128 stands for zero in the data rows.
Some points, one per row:
[176 162  92 102  68 148 103 138  90 120 108 116 192 144  59 103]
[ 94 126 156 174 138 148 191 196  90 135 128 116 192 157 197  92]
[176 168  89 107 136 148 103  89  90 118  96 116 192 127 121  91]
[176 172  85 144 104 148 191 168 170 132 124 116 103 127  88 131]
[176 133  86 107  95 148 103 147  90 109 107 116 103 102  91  87]
[176 170  81 151  94 148 191 161 170 167 119 116 103 132  55 113]
[ 94 107 147 139 119  48 103 202  90 184 137 116 103 117 179 106]
[176 119  75  97 110 148 103 136  90 154 134 116 103 130 120  83]
[ 94 110  79 112 122 148 103 163  90  80  83 116 103  94 136 107]
[176 158  91  84 112 148 103 178  90 137 146 116 103  89 134  77]
[176 153 107 166 174 148 103  93  90  53 102 116 192 155 239 119]
[ 94  99 161 157 139  48 103 107 170 135 126 116 103 111 114 180]
[ 94  90 159 145 115 148 103 123  90  99 105 116 103 135 127  86]
[ 94  86 143 145  98  48 103 112  90 120 118 116 103 113 119 133]
[ 94  86 147 130 104  48 103 119  90  98  92 116 103 102 117 120]
[ 94 180  44  22 118 148 191 208 170  66 177 116 192 128 153 128]
[ 94  85 151 133 149  48 103 114 170 103 111 116 103 111 138 161]
[ 94 115 163 136 184 148 103  72  90 114 132 116 103 137 147 161]
[176 129  54 133 128 148 103 160  90 129 104 116 103 118 116  90]
[176 121  73 137 143 148 191 153 170 150 107 116 103  95 197 153]
[176 169  80 155 132 148 191 167 170 141 119 116 103 115 128 111]
[ 94  74 141 123  81 148 103 121  90 108 115 116 103 110  94 137]
[ 94 109 161 134 216 148 191 102 170 124 141 116 103 106 164 195]
[176 168  91 135 112 148 103 188 170 172 148 116 192 119 107 100]
[ 94 107 143 146 189 148 103  78 170 154 120 116 103 116 134 173]
[176 220  81 111 114 148 103 163 170  97 143 116 192 181  53 194]
[176 113  73 128  77  48 103 125  90 168 115 116 103 110 151 118]
[176 152 104 139 101 148 191 174 170 110 162 116 103 108  99 125]
[176 171  99 108 140 148 103  77  90  90 112 116 192 141 115  97]
[176 162  98 131 105 148 191 138 170 198 123 116 103 143  66  84]
[ 94  77 111 118  92  48 103 139  90 113 124 116 103 124 132 107]
[ 94  80 140 133  67 148 103  85  90 147 131 116 103 100  94 103]
[ 94  79 149 135 108  48 103 125  90 122 107 116 103  89 128 139]
[ 94  88 129 116 128  48 103 116  90 141 113 116 103  91 132 131]
[ 94 109 137 124 140 148 103  86  90 132 118 116 103 118 133 142]
[ 94  93 174 162 111  48 103  85 170 108 117 255 192 169 163  79]
[ 94  88 176 141 179 148 103  95 170  96 118 116 103 128 147 162]
[176 166 112 133 167 148 103  64  90  98 106 116 103 158 136 100]
[ 94  94 112 141 149 148 103 151 170 152 115 116 103  80 188 185]
[ 94  99 171 139 203 148 191  98 170 114 113 116 103 105 159 191]
[ 94 105 158 122 204 148 191  88  90 130 110 116 103 101 152 184]
[176 144 125  81 126 148 103 147  90 156 157 116 192 110  63  92]
[176 163  72 111 138 148 103 175  90  61 141 116 103  69 177  84]
[ 94  72 140 152 157  48 103  91 170  71 105 116 103 123 122 148]
[176 157  62  63  78 148 103 138 170 142  95 116 192 124 107  96]
[ 94 160 109  64  57 148 191 191  90 178 233 116 192 141 147 179]
[176 173  64 177 120 148 191 157 170 163 104 116 103 206 144 124]
[ 94  87 179 132 148  48 103  96  90 144 111 116 103 115 137 137]
[ 94  93 161 139 159  48 103  91 170 123 123 116 103 118 117 157]
[ 94 101 161 129 104 148 103 210  90 168 165 116 103  87 192 120]
[ 94  93 184 172  87 148 103  99 170  67 117 255 192 176 172  75]
[ 94  80 147 142 176 148 103 105 170  99 134 116 103  99 138 175]
[176 126 103 128 116 148 191 126  90 107  83 116 103 142 137 167]
[176 162  51 103  86 148 103 117  90  67 111 116 192 128  52 104]
[176 170  88  74 151 148 103 149  90 110 127 116 192 101 152 100]
[176 130  96  86  92 148 103 157  90 152 105 116 103 101 159  84]
[ 94  87 150 150  97  48 103 118  90 147 124 116 103 120 111 152]
[176 140 127  78  87 148 103 132  90  83 100 116 103 134  67 127]
[176 136 240 255 159 148 191 124 170 130 246 255 192 255 182  92]
[176 134  78  96  95 148 103 154  90 129 119 116 103 104  95  83]
[ 94  97 154 142 179 148 103  95  90 129 134 116 103 100 120 167]
[176 145  97  77 113 148 103 138  90 133  90 116 103 141 103  95]
[176 160 109 134  76 148 191 134 170 194 109 116 103 146  68  99]
[ 94 125 156  92 194 148 191  75 170  80 145 116 103 112 109 137]
[176 187  93 119 158 148 103  83  90  94  98 116 192 114 118 108]
[ 94 109 153 135 159 148 103  90  90 118 132 116 103 111 135 137]
[ 94 118 123  63  83 148 103 211 170 185 198 116 192  88 178  98]
[ 94 113 173 141 206 148 191  93  90 129 111 116 103 109 159 209]
[176 205 116 130 148 148 191 185 170 103 137 116 192 176 168 231]
[176 131 119  89 121 148 103 108  90 107  97 116 103 163  42 103]
[ 94  86 120 140  96  48 103 116  90  87 108 116 103 121 143 101]
[ 94  79 127 121 104  48 103 106  90  95 111 116 103 112 121 109]
[176 110 165 154 146 148 191 187  90 146 108 116 103 170 191  83]
[ 94  93  93 131  99  48 103 133  90 138 122 116 103 106 118 128]
[ 94 121 103 124  95 148 103 154  90 112 104 116 103 117  90  81]
[ 94 105 158 144 198 148 191 103  90 114 117 116 103  93 148 186]
[ 94  84 177 179 110 148 103  81 170  56 116 255 192 178 174  76]
[176 167  86  86 139 148 103 152  90  91 135 116 192  92 168  85]
[ 94  79 127 144 139 148 103 112  90 122 118 116 103  93 140 128]
[ 94 104 140 103  85 148 103 192  90 254 189 116 192  96 152 159]
[ 94  80 149 142  93  48 103 121  90 119 119 116 103 116 117 131]
[176 165  68 110 109 148 103 123  90  79  87 116 103 133  48 121]
[176 154  76  77 103 148 103 167  90  93 134 116 103  84 103  91]
[176 156  98 133 114 148 191 198 170 176 156 116 103 113 109  82]
[ 94  74 123 151  98  48 103 112 170 136 128 116 103 120 114 134]
[176 181 122  39 198 148 191 105 170 196 118 116 192 165  80 107]
[ 94 150 193 242 127 148 191 144 170  77 125 116 192 232 173 120]
[ 94 105 170 150 205 148 103  98 170  98 126 255 103 124 145 171]
[ 94  89 163 153 133  48 103  80 170 121 134 116 103 132 157 139]
[176 194 100 112 110 148 103 100  90 118 102 116 192 136 117 133]
[ 94  80 148 149  88  48 103 122  90 148 113 116 103 121 114 129]
[176 153  66 119  89 148 103 117  90 166 137 116 103 145  82  87]
[176 113  71 127  92  48 103 134  90 142 122 116 103 125  96 105]
[176  86 162 115  91  48 103  94  90 131 108 116 103 142 158 139]
[176 140  98 102 106 148 103 124  90 117 108 116 103 101 137 100]
[176 168  73 101 150 148 103 150  90  76 100 116 103  76 162  93]
[ 94 100 127 117 115 148 103  98  90  93 106 116 103 118 155 118]
[176 154  79 172 114 148 191 169 170 127 127 116 103 140  74 120]
[ 94 136 166 101  91 148 191 151  90 118 145 116 103 102 164 105]
[ 94  91 132 140  89  48 103 122  90 110 112 116 103 127 113 101]
[176 169  74  86  83 148 103 121  90 110 101 116 192 126 115 106]
[ 94 100 162 220  78 148 191 102 170  95 193 255 192 200 157  71]
[ 94 104 175 142 198 148 103  96 170 111 118 116 103 115 153 178]
[176 137 136 124 115 148 191 153 170 157 160 116 192 127  79  78]
[176 207 100 142 144 148 191 177 170 137 119 116 192 187 102 190]
[ 94  94 121 114 102  48 103 155  90 132 124 116 103 119 118 112]
[ 94  93  90 114 202 148 191 115 170 182 141 116 192 133 164 198]
[176 157  86  96  61 148 103 170 170 103 107 116 192  80 107 109]
[176 100  95 120 132 148 103  98  90 165 145 116 103 118 131 148]
[176 197  91 152 206 148 191 182 170 139  95 116 192 194  65 213]
[ 94 118 146 100  94 148 103 192  90 187 172 116 103 100 151  86]
[176 120  78 128 128 148 103 154  90 101  91 116 103 128 113 128]
[176 160  92 106 157 148 103  72  90 125  95 116 192 146 114  94]
[ 94 120 164 183 130 148 191 159  90  92 104 116 192 182 202  80]
[176 137 108  79  97 148 103 162  90 170 117 116 103 107 145  94]
[ 94  90 159 142 196 148 103 112 170 137 112 116 103  97 131 187]
[176 144 106 127 106 148 191 156 170 138 168 116 103 120 109  87]
[176 183  59 172 109 148 191 128 170 179 118 116 103 145 135 109]
[ 94  98 129 135 145 148 103 101  90 165 139 116 103 109 151 172]
[176 150  94 127  77 148 103 127  90 193 114 116 103 139  78  99]
[176 151 100  88  85 148 103 120  90  90 121 116 103 103 139  78]
[ 94  86 194 227 100 148 191  95 170 107 181 255 192 195 181  81]
[176 163 129 108 128 148 191 148  90 150 158 255 192  93  85 114]
[176 103  87 133 104 148 103 135  90 128 116 116 103 113 107  99]
[ 94  96 167 190  94 148 191 110 170  63 107 255 192 159 170  93]
[ 94 153 245 255 122 148 191 135 170 131 220 255 192 255 181 101]
[ 94  91 109  80  81  48 103 166  90 193 118 116 103  86 148 165]
[176 172  79 105  87 148 103 124 170 120  80 116 192 157  62 137]
[ 94  78 136 183 149  48 103  81  90 141 128 255 103 117 177 162]
[ 94 102 135 126 179 148 103  81  90 113 116 116 103 109 145 170]
[176 157  81  97 103 148 103 122  90 138 102 116 192 101 148  90]
[176 170 108 144 170 148 103  84  90  82 132 116 192 162 176  89]
[176 177  97 111 112 148 191 150  90 164 106 116 103 147 106 111]
[ 94 103 167 135 198 148 103  99  90 128 131 116 103 115 160 194]
[176 130  69 130  79 148 103 102  90 155 130 116 103 152 113  85]
[176 149  47 135 145 148 191 177 170 119 100 116 103 106 118  87]
[ 94  97 150 132 188 148 191  97 170 108 129 116 103  97 144 180]
[176 163 135  98 123 148 103 114  90 126 125 116 192 124  48 106]
[176 182  98  66 117 148 103 125  90 126 142 116 192 108  77 110]
[176 181  89  64 136 148 103  97  90 142  93 116 192 126  59 101]
[ 94 113 200 133 211  48 191 107 170 126 137 116 103 114 145 198]
[ 94  91 154 150 130  48 103 100 170 115 131 116 103 132 112 131]
[ 94 112 187 148 222 148 191 109 170 107 143 255 103 124 170 194]
[176 166  82 115  85 148 103 120 170 110 101 116 103 158  47 115]
[ 94 110  73 130 117 148 103 146  90 124 108 116 103 100  97  90]
[ 94  89 116 144  95 148 103 130  90 117 121 116 103 112 112 118]
[176 124  78 109 142 148 103 132 170 169  99 116 103  87 215 159]
[176 115  92 122  90 148 103 123  90 122  86 116 103 122  98  93]
[ 94 103 215  92 142  48 103 126 170 117 114 116 103 107 147 111]
[ 94  99 134 118 101  48 103 148  90 135  97 116 103 108 134 126]
[176 137  67 136  86 148 103 150 170 139 119 116 103 123  59 118]
[176 234 107 106 116 148 103 185 170 114 153 116 192 157 101 217]
[ 94 102  95 146 127 148 103 141 170 153 107 116 103  89 192 168]
[ 94  76 186 136 193 148 103  95 170  98 121 116 103  96 129 136]
[176 168  99 117 137 148 191 171 170 122 109 116 103  97 124 102]
[176 189  63  80  40 148 103 146  90 114  81 116 192 130  92 106]
[ 94  88 133 142  85  48 103 114  90 108 112 116 103 113 126 124]
[176 160  70 110  98 148 103 126  90 104 112 116 103 131 130  85]
[176 154 111 113  67 148 103 145 170 173 123 116 103 144 101 108]
[176 165  81 178 133 148 191 147 170 166  98 116 103 188  82 139]
Then 12 other points, each followed by its number:
[ 94  79 170 148 147  48 103 100  90 132 115 116 103 118 102 146] 0
[ 94  77 115 122  96 148 103 110  90  93 108 116 103 118 127 120] 1
[ 94  90 139 116 141 148 103 118  90 144 107 116 103 104 159 181] 2
[ 94 166 161  57  73 148 191 157 170 128 157 116 192 113 153 111] 3
[176 107  75  93 116 148 103 138  90 161 118 116 103 111 108 113] 4
[ 94  80 146 137  96  48 103 124  90 125 110 116 103 108 124 133] 5
[176 156 112 123  74 148 103 120 170 166  98 116 103 133  92  84] 6
[ 94  96 128 133 116  48 103  88 170 126 123 116 103 132 104 135] 7
[176 200  91 184 124 148 191 151 170 179 129 116 103 202  47 107] 8
[176 229 108  79 112 148 103 159 170 136 132 116 192 180  57 177] 9
[176 165  44 115 108 148 103 110  90 115 123 116 103 134  79  83] 10
[ 94 120  84 115 110 148 103 133  90 111  96 116 103  99 101  85] 11
Which three of these numbered points are nearest to each point below, ignoring the direction in which the first points spread most? Their numbers follow each, nearest first.
[176 187  59 177 139 148 191 182 170 165  76 116 103 203  76 169] > 8 9 6
[176 157  76 148 129 148 191 186 170 203 133 116 103 161  65  75] > 8 6 4
[176 128  74 110  94 148 103 144  90 167 123 116 103  99 144  98] > 4 2 1
[ 94 109 172 121 214 148 191 106  90 121 108 116 103  90 150 203] > 2 4 11
[176 105  88 128 120 148 103  95  90 177 135 116 103 121 140 123] > 4 2 10
[176 147  80 149 100 148 103 165 170 178 129 116 103 135  94  77] > 6 4 10
[176 182 136 177 154 148 191 171 170 141  96 116 103 194  53 185] > 8 9 6
[ 94  96 149 132  88  48 103 154  90 119  98 116 103 117 164 102] > 5 0 11
[176  93  80  93  92 148 103  99  90 194 132 116 103 113 144 105] > 4 2 1
[176 179  81 153 101 148 191 147 170 184 103 116 103 168  66 131] > 8 6 7
[ 94 161 121  66  85 148 191 226 170 197 218 116 192 112 200  93] > 3 4 2
[176 205  92  85  97 148 103 163 170 110 141 116 192 185  52 219] > 9 7 2
[ 94 130 147  61  90 148 191 223 170 214 215 116 192  92 197 104] > 3 4 2
[ 94  89 152 135 109 148 103  91  90 115 122 116 103 134 114 132] > 1 11 10
[ 94 103 189 153 160  48 103  86  90 129 140 116 103 127 116 168] > 0 5 7
[ 94  82 135 150 117  48 103 106 170 122 122 116 103 118 101 120] > 7 5 0
[176 157  48 141 124 148 191 126 170 145  96 116 103 164  22  79] > 8 6 10
[ 94 140 174  95 124 148 191 206 170 159 227 116 192 103 196 121] > 3 9 2
[ 94  76 146 144  97  48 103 136  90 116 101 116 103 124 133 123] > 5 0 1
[ 94 132  91 118 125 148 103 162  90 103  95 116 103 107  52  56] > 11 1 10
[ 94 139 121  34  85 148 191 241 170 236 239 116 192 134 185 116] > 3 9 4
[ 94 107 133  95  76  48 103 163  90 154 107 116 103  99 186 119] > 5 0 4
[ 94 118  77 124 104 148 103 129  90 106  88 116 103 103 101  83] > 11 1 10
[ 94 162 146  77  78 148 191 166 170 120 136 116 192 101 148 134] > 3 9 2
[176 237  71  80 122 148 103 152 170 139 148 116 192 168  72 182] > 9 7 6
[176 230 127 105 102 148 103 188 170 116 156 116 192 165  53 236] > 9 3 7
[176 158  96 132 153 148 103  63  90  80 129 116 103 157 157  92] > 10 1 4
[176 222  81  79 126 148 103 172 170 117 141 116 192 163  40 195] > 9 7 2
[ 94 147 128  46  85 148 191 212 170 200 222 116 192 137 162 123] > 3 9 2
[ 94  88 146 116 158 148 103  91  90 120 118 116 103 115 119 192] > 2 4 1
[176 218  79  93 127 148 103 193 170 133 120 116 192 169  33 173] > 9 7 8
[176 169  76 145  98 148 103 157 170 154  94 116 103 163  61  83] > 6 7 10
[ 94  93 154 151 137  48 103  93 170 114 120 116 103 121 114 146] > 7 0 5
[176 123  78 152  80 148 103 111 170 145 120 116 103 151  87  80] > 6 10 7
[ 94  89 123 127 161 148 103 101  90 138 106 116 103  89 155 161] > 2 4 1
[ 94  97  99 118  76 148 103  94  90 107 120 116 103 130 155 108] > 1 11 10
[ 94  91 170 144 145  48 103  92  90 137 121 116 103 142  96 138] > 0 5 7
[ 94  95 155 152 129  48 103  95 170 138 110 116 103 135 117 141] > 7 0 6
[176 131 153 136 155 148 103  88  90  89 117 116 103 168 122  78] > 10 4 1
[ 94 128 176 137 180  48 103 107  90 106 118 116 103 115 119 150] > 0 5 10
[176 230 106  94 156 148 103 159 170 137 149 116 192 202  48 180] > 9 8 7
[ 94  81 148 140  90 148 103 110  90 131 115 116 103 119 130 131] > 1 11 2
[ 94 142 171  67  84 148 191 194 170 212 213 116 192 120 186 125] > 3 9 6
[ 94  94 168 140 145  48 103  91  90 136 112 116 103 121 116 171] > 0 5 7
[ 94 142 178 255 119 148 191 111 170 110 177 255 192 255 172  82] > 8 9 6
[ 94  83 159 140 142 148 103  92  90  90 111 116 103 126 136 133] > 1 11 10
[ 94 179 161  71  92 148 191 184 170 107 183 116 192  97 157 141] > 3 9 2
[ 94 107 207 111 197 148 103  96  90  95  94 116 103 134 161 174] > 2 4 1
[176 116  83 140  98 148 103 105  90 195 146 116 103 129 142 133] > 4 2 10
[176 131 211 143 156 148 103 133 170 130 147 116 103 170 147  85] > 6 4 10
[176 162 121 153 157 148 103  58  90  98 105 116 103 166 161 105] > 10 4 1
[ 94  84 123 142  98  48 103 145  90 129 114 116 103 119 134 110] > 5 0 11
[ 94 129  61  92  91 148 103 154  90 103 125 116 103  91 103  85] > 11 1 10
[ 94 165 216 255 147 148 191 140 170 130 192 255 192 255 159  84] > 8 9 6
[ 94 104 154 112  75 148 103 109  90  56 108 116 103 112 133  97] > 1 11 10
[176 170  71 102  92 148 103 114  90 113  90 116 103 169  51 105] > 10 1 0
[ 94  96 145 145 136  48 103  93 170 131 125 116 103 122 111 155] > 7 0 5
[ 94 140 225 255 146 148 191 120 170 128 233 255 192 255 173  78] > 8 9 3
[ 94 179 120  41  95 148 191 177 170 118 159 116 192 122 177 112] > 3 9 2
[ 94 149 131  55  88 148 191 176 170 139 187 116 192 111 154  99] > 3 9 6
[176 225  81 120 126 148 103 167 170 113 129 116 192 189  67 199] > 9 8 7
[ 94 116 176 133 212 148 191  92  90 131 110 116 103 109 169 198] > 2 4 10
[ 94 173 126  56 108 148 191 208 170 173 217 116 192 159 175 121] > 3 9 2
[ 94 161 119  28  55 148 191 244 170 241 255 116 192 133 181 153] > 3 9 2
[176 184  92 147 176 148 103  95  90  82 138 116 192 150 181  85] > 10 4 1
[176 167  88 131 107 148 103 167 170 147 116 116 103 121  69 106] > 6 7 10
[176 107  83 127 109 148 103 128  90 168 138 116 103 112 164 120] > 4 2 10
[ 94 138 169 255 118 148 191 112 170 114 225 255 192 255 188  75] > 8 9 10
[176 148 134 133 153 148 103  76  90 110 102 116 103 176 123  81] > 10 4 6
[ 94  88 122 138  92  48 103 125  90 122 116 116 103 113 116 119] > 5 0 7
[176 251  97 105 136 148 103 177 170  90 150 116 192 187  61 220] > 9 8 7
[ 94 139  94 110 120 148 103 158  90  96 112 116 103  71 154  90] > 11 1 2
[ 94  92 130 133  94 148 103 115  90  92 106 116 103 120 108 112] > 1 11 10
[ 94 127 218 255 110 148 191 119 170 146 227 255 192 255 192  78] > 8 3 6
[ 94 151 219 255 132 148 191 133 170 125 242 255 192 255 183  78] > 8 9 3
[ 94 104 145 119 189 148 103 109  90  97 113 116 103 103 156 172] > 2 4 1
[ 94  89 123 154  81  48 103 114  90 135 114 116 103 120 135 137] > 5 0 7
[ 94 165 130  55 103 148 191 211 170 204 209 116 192 130 129 128] > 3 9 2
[ 94  84 153 141  90  48 103 136  90  93 112 116 103 103 134 103] > 5 0 1
[ 94 107 218 149 202 148 191 108  90 112 126 116 103 103 130 207] > 2 4 0
[ 94  90 171 141 156  48 103  97  90 131 122 116 103 121 127 163] > 0 5 4
[ 94  86 138 132 143  48 103  96 170 100 116 116 103 107 117 130] > 7 0 5
[ 94  99 167 136 169  48 103  94  90 122 125 116 103 119 132 161] > 0 5 4
[176 147 125  78 126 148 103 106 170 122  66 116 103 155  98  93] > 6 7 10
[ 94  94 162 152 144  48 103  80 170 124 124 116 103 134 121 145] > 7 0 6
[ 94  86 135 144  84  48 103 134  90 128 106 116 103 115 106 121] > 5 0 7
[176 169 113 150  93 148 103 171 170 128 137 116 103 130 101 115] > 6 10 7
[176 110 104  99 100 148 103 111  90 139 113 116 103 130 137 108] > 4 1 2
[ 94  83 149 138  69 148 103 126  90 125 112 116 103 135 112 109] > 1 11 5
[ 94 121 185 119 112 148 103 169 170 176 142 116 103 127 175 113] > 6 4 2
[ 94  84 169 129 186 148 191 114  90 118 131 116 103 100 135 217] > 2 4 1
[ 94  80 128 126 134  48 103 100 170 128 118 116 103  99 109 147] > 7 0 5
[ 94 123  91 112 110 148 103 144  90  88  89 116 103 109 121  87] > 11 1 10
[ 94 177 141  44 107 148 191 209 170 237 229 116 192 124 147 117] > 3 9 6
[ 94  97 158 125 141  48 103  95  90 149 134 116 103 108 115 156] > 0 5 7
[176 141 177 129 132 148 103 122 170  89 134 116 103 171 122  50] > 6 10 7
[176 234  97  76 107 148 103 164 170 171 146 116 192 189  46 186] > 9 8 7
[176 240  91  79 143 148 103 175 170 123 134 116 192 193  53 205] > 9 8 7
[ 94 116  83 132 120 148 103 140  90 101 115 116 103 111 114 109] > 11 1 10
[176 149  88 101  98 148 103 140  90 175 118 116 103 124  90  90] > 4 10 6
[ 94  78 121 138 139  48 103 115 170 146 126 116 103 103 116 166] > 7 0 5
[176 146  99 117  94 148 103 124  90 186 104 116 103 136  89 113] > 4 6 10
[ 94 132 147  73  88 148 191 177 170 210 178 116 192 105 153 137] > 3 2 9
[176 227 115 102 115 148 103 190 170 128 155 116 192 151 101 194] > 9 3 2
[176 151  87 143  88 148 103 185 170 189 160 116 192 125 128  65] > 6 4 7
[ 94 103 190 254 107 148 191 118 170 122 224 255 192 255 186  82] > 8 6 3
[176 177 104 170 186 148 103  98  90  83 152 116 192 172 198  76] > 10 4 1
[176 169  95 152 112 148 103 164 170 137 132 116 103 150  85 131] > 6 10 7
[ 94  94 144 145 114 148 103  96  90 110 111 116 103 126 142 121] > 1 11 10
[ 94 127  99 127  97 148 103 139  90  62  79 116 103 131  96  80] > 11 1 10
[ 94  83 150 136 131 148 103 114  90 131 116 116 103 105 127 163] > 2 4 1
[ 94 109 121 113  93 148 103 102  90 116 108 116 103 117 138 105] > 1 11 10
[ 94  85 139 144  84 148 103 123  90 109 112 116 103 114 102 122] > 1 11 5
[176 143 140 125 149 148 103  98  90 102 112 116 103 172 113  81] > 10 4 1
[ 94 147 214 255 155 148 191 129 170  83 143 255 192 255 155  98] > 8 9 6
[ 94 106 161 143  83  48 103 191  90 120 154 116 103 101 188 132] > 5 0 4
[176 128  64 165  68 148 103 115 170 151 134 116 103 148  99  87] > 6 10 7
[ 94  97 124 145  81  48 103 115  90 124 105 116 103 124 119 111] > 5 0 7
[ 94  99 152 159 142  48 103  86  90 132 126 116 103 133 122 145] > 0 5 7
[176 143 120 124  75 148 191 128 170 246 107 116 103 153 130 105] > 6 8 4
[ 94  66 153 146  64 148 103 128  90 136 118 116 103  85 128 152] > 1 2 4
[176 235  93 124 126 148 103 195 170 148 130 116 192 169 145 197] > 9 2 3
[ 94 186 143  95 117 148 191 180 170 125 192 116 192 132 136 124] > 3 9 6
[176 158  87 108 113 148 191 168  90 206 124 116 103 130 112 102] > 4 2 6
[ 94  81 134 150 105 148 103 112  90 128 124 116 103 118 112 139] > 1 11 4
[176 149 141 135 147 148 103  96  90 106 123 116 103 179 127  87] > 10 4 6
[176 121 119  73  90 148 103 129 170  98  92 116 103 142 100  94] > 6 7 1
[ 94  65 140 139 122  48 103  94  90 146 138 116 103 135  81 184] > 0 5 7
[176 162 124 138 151 148 103  74  90 118 111 116 103 169 134 115] > 10 4 6
[176 164  62 119  97 148 191 141 170 146 117 116 103 172  57 125] > 8 6 7
[176 148  65 117 130 148 103 165  90 112  68 116 103 106 143  72] > 11 4 10
[ 94 121 150 141 132 148 103 107 170 114 116 116 103 170 148  75] > 6 10 11
[ 94 108 184 154 144 148 103 182 170 164 140 116 103 141 162  92] > 6 4 11
[ 94 121 106  88 122 148 103 107 170  80 111 116 103 141  98  74] > 11 10 1
[ 94  81 125 122  98  48 103 117  90 133 120 116 103 108 124 125] > 5 0 7
[ 94 106 197 141 184  48 191 111  90 163 130 116 103 119 119 181] > 0 5 4
[ 94  81 145 136 100  48 103 120  90 122 112 116 103 108 117 136] > 5 0 7
[ 94  95 180 138 122  48 103 106  90 120 111 116 103 128  90 145] > 0 5 7
[ 94 131 185 255 106 148 191 132 170 168 253 255 192 255 208  87] > 8 3 9
[ 94  89 126 140  92  48 103 112  90 129 107 116 103 115 124 119] > 5 0 7
[176 229  92 103 123 148 103 186 170 120 150 116 192 155 116 200] > 9 3 2
[ 94 130 167  71 110 148 191 219 170 159 196 116 103 101 160  83] > 3 4 6
[ 94  82 134 143 123  48 103  90 170  92 110 116 103 117 136 134] > 7 5 0
[ 94  90 154 148 136  48 103 102 170 112 121 116 103 112 126 149] > 7 0 5
[ 94 106 185 255 109 148 191 135 170 155 252 255 192 255 202  77] > 8 3 6
[ 94 153 216 255 136 148 191 135 170 125 216 255 192 255 205 105] > 8 9 3
[176 174  80 150 179 148 103  90  90  99 152 116 192 153 183  94] > 10 4 2
[ 94  95 167 154 157  48 103 101  90 145 125 116 103 120 152 165] > 0 5 4
[176 163 100 137 154 148 103  61  90  86 119 116 192 158 153  86] > 10 1 4
[176 135  81 124 113 148 103 145  90 142 110 116 103 104 156  90] > 4 10 2
[ 94  90 119 131  75 148 103 126  90 112  98 116 103 117 110 104] > 1 11 5
[ 94 117 139  91  61  48 103 178  90 182 129 116 103  83 134 108] > 5 0 4
[176 216  82 104 145 148 103 177 170 129 134 116 192 168 125 183] > 9 2 6
[ 94  61 130 133  98 148 103 121  90  99  95 116 103  98 134 170] > 1 2 11
[ 94  90 151 143  77  48 103 125  90 120 104 116 103 125 112 125] > 5 0 7
[176 128  78 123  81 148 103 129  90 167 113 116 103 124  95  89] > 4 10 1
[ 94 142 196 255 109 148 191 117 170  94 190 255 192 253 199 105] > 8 9 3
[176 158 100 128  92 148 191 178 170 137 143 116 103 112  95 109] > 6 8 4
[176 167  86 110  95 148 103 114  90 122  84 116 103 154  64 102] > 10 0 1
[176 237 106  85 140 148 103 165 170 142 131 116 192 202  47 191] > 9 8 7
[ 94  87 145 121 155 148 103 100  90 150 116 116 103 110 136 170] > 2 4 1
[176 113 172 127 164 148 103  88 170  92 101 116 103 180 114  85] > 6 10 4
[176 129 140 138 111 148 191 165 170 113 140 116 103 124  64  46] > 6 8 10
[ 94 165 121  49 103 148 191 166  90 172 180 116 192 137 148 106] > 3 2 4
[176 113 118  98  78 148 103 165  90 170 125 116 103  98 140 110] > 4 2 5
[176 126 146 143 152 148 103  87  90 101  93 116 103 166 104  90] > 10 4 1
[ 94  83 163 162 124  48 103 120  90 158 103 116 103 129  93 144] > 0 5 7
[ 94 132  98 100 116 148 103 134  90  84 131 116 103  88 164  92] > 11 1 10
[ 94  88 127 132 103  48 103 117  90 107 102 116 103 102 131 118] > 5 0 11
[ 94 253  77 232 116 148 191 255 170 255 255 255 192 255 195 146] > 8 9 3
[ 94  94 142 131  75 148 103 131  90 124 105 116 103 128 109 117] > 1 11 5
[ 94  69 110 143  68  48 103 115  90 158 121 116 103 133 122 112] > 5 0 7
[176 143  74 133  70 148 103 131  90 148 131 116 103 161  60  72] > 10 6 4
[ 94  96 116 138  90 148 103 127  90 121 104 116 103 114 135 122] > 1 11 2
[ 94 124 197 248 136 148 191 141 170 105 133 255 192 241 211 101] > 8 9 6
[ 94  87 103 133 106 148 103 130  90 104 117 116 103  98  86 114] > 11 1 10
[ 94  85 129 140 102  48 103 116 170 133 105 116 103 118 104 142] > 7 5 0
[ 94  84 188 164 119 148 103 112  90  87 106 116 103 175 112 100] > 1 11 10
[ 94 101 147 130 193 148 103  89  90 112 120 116 103 118 140 176] > 2 4 10
[ 94  78 141 153  96  48 103 118 170 126 118 116 103 122  95 129] > 7 5 0
[ 94 139 161  91 108 148 191 190 170 138 179 116 103 102 175  99] > 3 6 4
[ 94 111 180 166 116 148 103 127  90  75 103 116 103 118 132 130] > 1 11 10
[176 157  73 162  99 148 191 165 170 130 135 116 103 144  92 116] > 8 6 10
[ 94 114 150 114  79  48 103 111  90 142 105 116 103  89 153 114] > 5 0 7
[176 195  49 132 199 148 103 206 170  64 133 116 192 212 113 234] > 9 8 2
[ 94  88 151 152 148  48 103  88 170 136 141 116 103 118 160 162] > 7 0 5
[176 147  89  69  92 148 103 121  90 112  95 116 192 121  90  99] > 1 4 11
[ 94  96 142 157 138  48 103  93  90 133 123 116 103 108 115 150] > 0 5 7
[176 143 143  93 113 148 103 187 170 195 176 116 103 117 153  85] > 6 4 2
[176 127  77 132  82 148 103  93  90 206 141 116 103 141 128 124] > 4 10 2
[176 136 137 117 131 148 103  87  90  76 118 116 103 161 116  83] > 10 1 4
